(in the rows, 128 means zero)
Each named turn below is shown by a few rows before and after it. Which turns, in which order, take the first row of each later pair to the second? The first pair is answered.
tes:
[131 115 135 138 132 127 132 131 126 127 132 127 135 140 125 136]  ->  [136 119 134 132 130 125 135 138 124 129 133 127 130 138 132 137]
[116 100 129 144 126 132 154 121 140 126 139 119 107 119 110 145]  ->  [124 106 127 138 120 131 159 134 140 127 142 120  98 119 122 149]
[ 70 143 134 101 112 167 144 118 162 105 119 110 148 122  63  92]  ->  [101 106 149 121 148 169 154  99 153  98 140 116 163 106  51 139]
mamu:
[ 97 141 130 152 124 138 123 143 161 127 102 111 134 153 107  95]  ->  [116 142 136 158 124 119 113 144 143 137  98 121 123 175 117  98]
[132 146 104 153 121  90 133 147 117 103 107 152 151 158 102 116]  ->  [145 158  99 144 114  93 148 170 120 107 113 148 136 149 122 120]
[177 145 113 102 113 126 141 161 109 142 146 141  91 112 166 151]  ->  [117 132  96  98 119 166 150 135 151 112 152 126 132  66 117 136]
[153 120 109 103  73 109  88 140  91 144 136 149 102 129 209 128]  ->  [108 120  87  84  69 157 117 146 140 117 148 128 123  68 189 123]
dokag:
[ 92 125  90 108 126 168 137 130 117 110 118 142 131 110 139 122]  ->  [111 125  93 109 131 168 149 143 115 113 126 140 124 103 152 138]
[116 119 105  93  86 111 143 126 122 162 105 148 122 153 130 151]  ->  [107 107 102  92  91 116 137 107 125 153 110 152 137 140 113 156]
[148 138 111 115 146 101 106 117 115 144 146 137 109 156 121 150]  ->  [137 137 110 116 144 101 100 108 115 143 140 137 114 159 115 141]
bonu:
[ 92 128 121 140 121 157 139 119 153 109 118 122 141 117 115 109]  ->  [105 134 136 158 122 132 126 122 131 127 100 126 129 163 122 101]
[119 108 128 141 142 153 156 125 157 125 141 110 147 115 106 145]  ->  [139 116 141 152 134 109 120 117 115 150 118 129 128 177 120 129]
[134 109 161 115 132  81  97 120  96 124  98 150 114 161 135 126]  ->  [107  98 132  82 130 128 125 119 136  91 132 141 136  74 119 145]
[131 104 145 177 163  79  81  84 100 131  84 109 112 188  84  94]  ->  [100  90  90  97 133 112  74  55 117  90 129 130 133  75  72 105]

(two turns a pair)
[ 75 135 103 100 100 126  97  87 126 127 105 133 138 137  98  75]  ->  [100  98 130 151 161 164 156  97 159 114 131 105 163 107  77 137]
bonu then tes
[141 148 148 138 116 111 155 183 136 141 117 130 100 137 154 143]  ->  [ 87 112 148 157 134 116 115 111 139 121 108 137 154 144  83 124]
dokag then tes
[139 100 148 158 181 152 156 108 124 109 142 115 159 124 103 166]  ->  [166 114 152 150 159 104 117 105  76 135 125 141 131 174 133 150]
bonu then dokag
[ 98  97 135 146 162 183 159 124 179 113 130 105 163  93  85 132]  ->  [130 146 137 138 136 169 184 197 176 140 118  91 107 118 148 120]
dokag then tes
[ 96 158 145 134 111 148 130 159 145 151 123 116 112 132 123 125]  ->  [ 97 129 155 154 138 153 126 129 143 140 131 119 136 127  94 145]
tes then tes
[142 156 115 118 131 125 135 149 132 115 124 118 127 132 135 125]  ->  [127 142 119 129 141 121 118 118 128 111 117 124 146 144 109 118]
mamu then mamu
[162 118 151 146 144 109 114 123 116 142 148 132 129 140 131 147]  ->  [159 139 136 119 119 105 112 142 114 146 146 135 110 133 154 131]
bonu then dokag
[104 136 111 110 110 185 173 149 172 126 141 106 105  88 131 127]  ->  [120 140  98  72  73 130 104 113 109 142 132 155  86 121 150 106]
bonu then bonu
[168 104 150 136 149 124 123 105 110 145 124 116 145 173 136 149]  ->  [149 148 127 101 111 140 146 158 136 147 119 100 115 154 169 120]
mamu then tes
[120 135 148 156 127 108 115 129 126 145 107 119 127 174 122 103]  ->  [105 149 128 133 115 143 151 162 161 131 123 101 124 122 134 107]
mamu then mamu
[142 159 114  99 117 123 121 127  92 121 126 147 123  91 134 131]  ->  [114 155 112 106 119 128 109 107  99 116 114 144 141 100 110 112]
tes then tes
[ 83 113 127 123 125 124  92  73 129 123 106 139 150 141  85 105]  ->  [134 128 141 128 119  89  87 100  94 149 101 151 114 179 130 116]
mamu then tes
[105 125 147 145 150 120  98 101 124 142 136 126 143 162 129 123]  ->  [121 137 120  94 123 129 109 123 124 135 164 137 125 107 164 138]
mamu then bonu
[125 125  92  93 127 134 117 107 124  87 136 150 120  74 135 136]  ->  [112 158  90  92 104 129 117 136 130 101 113 140  98 104 153 102]
dokag then tes
[103 159 132 105 100 160 157 199 134 133 146 124 106 116 117 131]  ->  [108 160 122  81  81 136 123 179 106 136 144 148  98 125 125 121]
bonu then bonu
[161 120 119 116 134 104 142 124 109 126 127 157 116 141 132 141]  ->  [125 127 109 107 120 105 124 109 113 122 112 157 126 146 114 111]
tes then dokag
[156 116 147 124 131  84 105 115  87 132 118 167 121 154 142 122]  ->  [146 113 166 171 168 129 168 152 142 125 120 123 134 141 127 141]
bonu then bonu
[165  80 145 119 170 138 105 106 115 135 155 164 143 111 103 187]  ->  [140 156 132  95 105 110  88 161 107 169 106 157  89 175 150 106]
tes then dokag
[141  97 127 104 122 140 128 122 146 115 129 116 146 104 136 122]  ->  [159  90 135 112 129 126 119 116 130 122 130 124 142 119 140 133]
mamu then tes
[171  98 160 147 164 130 146 125 125 112 132 128 123 125 126 175]  ->  [176 118 138 104 134 129 144 141 121 110 142 139 104  97 153 171]
bonu then mamu
[143 138 130 138 127 127 138 133 123 132 128 118 125 125 139 136]  ->  [121 130 126 137 128 130 125 108 127 123 125 121 141 120 116 128]
dokag then dokag
[118 136 119 126 103 113 126 116 141 125 130 138 147 138 129 112]  ->  [121 136 129 143 110 113 136 124 145 129 125 131 145 150 128 113]
bonu then bonu
[138 127 143 165 154 136 159 155 145 120 122 108 129 141 136 140]  ->  [142 139 120 115 110  99 103 132 100 128 119 147 111 147 155 116]
tes then bonu
[ 89  93 141 149 147 145 132  93 149 104 149 134 147  80  90 128]  ->  [130 150 140 134 116 132 167 183 147 136 142 120  79 100 170 121]
dokag then tes
[173 146 104  62  79 129  93 126 104 135 175 159 108  88 172 126]  ->  [165 151 101  62  82 151 121 144 129 129 180 142 109  70 173 129]
mamu then dokag
[137  78 132 128 128 144 158  87 129 114 118 146 143  98 129 125]  ->  [168  94 145 137 121 118 154 109 106 139 105 148 114 138 161 122]
mamu then dokag
[135  96 164 151 141 113 118  88 157 117 144 165 133 118 134 125]  ->  [151 113 156 135 129 121 143 127 168 120 156 157 112  97 166 133]
mamu then mamu
[132 143 149 135 116 152 173 181 142 138 129  85  87 104 105 111]  ->  [101 117 137 117 103 119  92  94 102 129 116 126 118 124  59  84]
bonu then dokag
[115 118 131 141 127 116 115 107 110 136  99 122 130 163 109  94]  ->  [168  95 131 130 147 128 142 118 106 128 140 129 125 110 132 156]
dokag then tes
[135 121 134 133 134  80  66  72  82 151 111 175 137 179 124  97]  ->  [134  91 130 130 155 101  74  47  92 130 136 177 165 136 100 128]
bonu then mamu
[126 131  95 100 118 152 131 122 114 127 131 120 135 114 146 129]  ->  [132 137 111 129 133 157 155 144 125 135 123 102 130 136 150 130]
dokag then bonu
[133 135 135 114 121 135 130 135 132 120 129 136 130 114 141 126]  ->  [127 140 139 125 122 137 134 141 139 121 121 127 131 124 137 117]
dokag then bonu
[156 119 146 159 165 119 140 134 139 148 137 143 127 162 156 168]  ->  [158 133 133 129 138 103 116 134 119 154 136 161 112 164 175 153]
mamu then bonu
[161 107 149 154 164 143 177 118 154 101 159 119 136  86  95 155]  ->  [192 136 169 174 154 105 167 150 127 135 131 119  97 158 132 135]
mamu then dokag
[137 111 119 120  97 125 155 150 131 163 137 117  85 115 147 127]  ->  [ 92  91 119 133 106 128 125 100 136 150 121 121 122 128  96 104]
dokag then tes
[ 85 136 132 160 149 182 133 115 162 101  96 108 144 113  93 127]  ->  [154 120 162 184 169 134 110 107 106 127  97 134 125 163 119 162]
mamu then tes
[137 125 113 100 125 125 109 129 112 113 151 150 122 109 146 126]  ->  [130 137 126 131 139 148 149 165 146 116 142 117 118 118 145 123]
bonu then tes
[145 148 137 107 115  93 103 122  87 147 109 157 105 164 131 131]  ->  [100 134 110  84 120 151 136 116 141 108 137 139 138  76  98 141]
tes then bonu
[ 99 146 145 151 127 154 156 148 158 116 117  99 133 122 107 115]  ->  [138 145 164 167 130 115 131 144 116 138 107 117 116 172 127 122]
mamu then mamu
[119 106 146 144 163 147 159 123 147 124 129 114 152 131 102 142]  ->  [161 137 138 111 127 113 145 156 111 147 127 134 104 147 160 138]
bonu then mamu
[146 106 148 119 162 141 109  99 129  98 175 165 120 102 120 143]  ->  [143 153 133  88 123 134 113 144 130 112 161 160  81 111 159 110]
tes then tes
[131 123 128 112 115 122 102 104 112 112 142 146 141 113 119 137]  ->  [139 129 125 107 116 137 127 128 128 110 151 136 131  93 134 147]
dokag then mamu
[159  96 124 126 142 135 111 121 120 129 139 124 133 104 120 131]  ->  [147 118 115 118 127 148 130 150 142 130 135 108 121  97 133 115]
dokag then mamu
[118 132 124 103 115 118 108 121 104 145 106 150 109 130 120 100]  ->  [141 131 131 107 120 112 113 131  97 151 112 152 100 131 135 115]
tes then mamu
[101 139 132 145 120 131  97 115 129 117  96 121 141 150  96  89]  ->  [151 109 155 170 157 127 112 110 116 120 117 126 144 147 102 142]
dokag then bonu
[187 109 161 164 152 104 135 126 123 151 131 138 141 145 137 156]  ->  [171 102 142 141 151 137 155 126 151 127 152 132 157  86 126 169]
bonu then bonu
[ 97 124 115 123 116 109  85 115  76 142 134 155 124 156 129 109]  ->  [ 81 142 105 112 102 121  95 133  91 140 131 145 117 147 135  94]
mamu then tes
[146 107 136 101 140 114 136 116 140  82 138 138 116  77 109 164]  ->  [129 146 121  79 104 110 135 147 144  91 122 133  89  88 135 126]
tes then tes
[135 103 126 162 152 117 100 123 131 119 108 136 132 116 108 137]  ->  [131  99 120 155 150 122 101 121 135 114 112 136 135 103 106 139]
bonu then bonu
[112 140 117 132 114 138 135 149 156 116 112 111 120 124 105  92]  ->  [145 114 129 145 142 146 153 145 153 111 135 111 129 103 106 137]
tes then dokag
[145 110 134 113 124  93  86  92  93 139 127 151 124 153 135 135]  ->  [158 117 131 104 122  94  95 106  91 141 135 151 114 142 150 144]
dokag then tes
[176 112 125 115 165 116 137 158 145 116 130 132 153  85 176 155]  ->  [159 116 116 104 159 126 141 159 157 111 131 128 157  73 170 147]
mamu then tes
[129 130 136  91 174 147 172 134 145 115 149 113 159  90 131 154]  ->  [128 116 161 127 187 110 128  92 111 129 121 126 171 159 106 140]
mamu then bonu
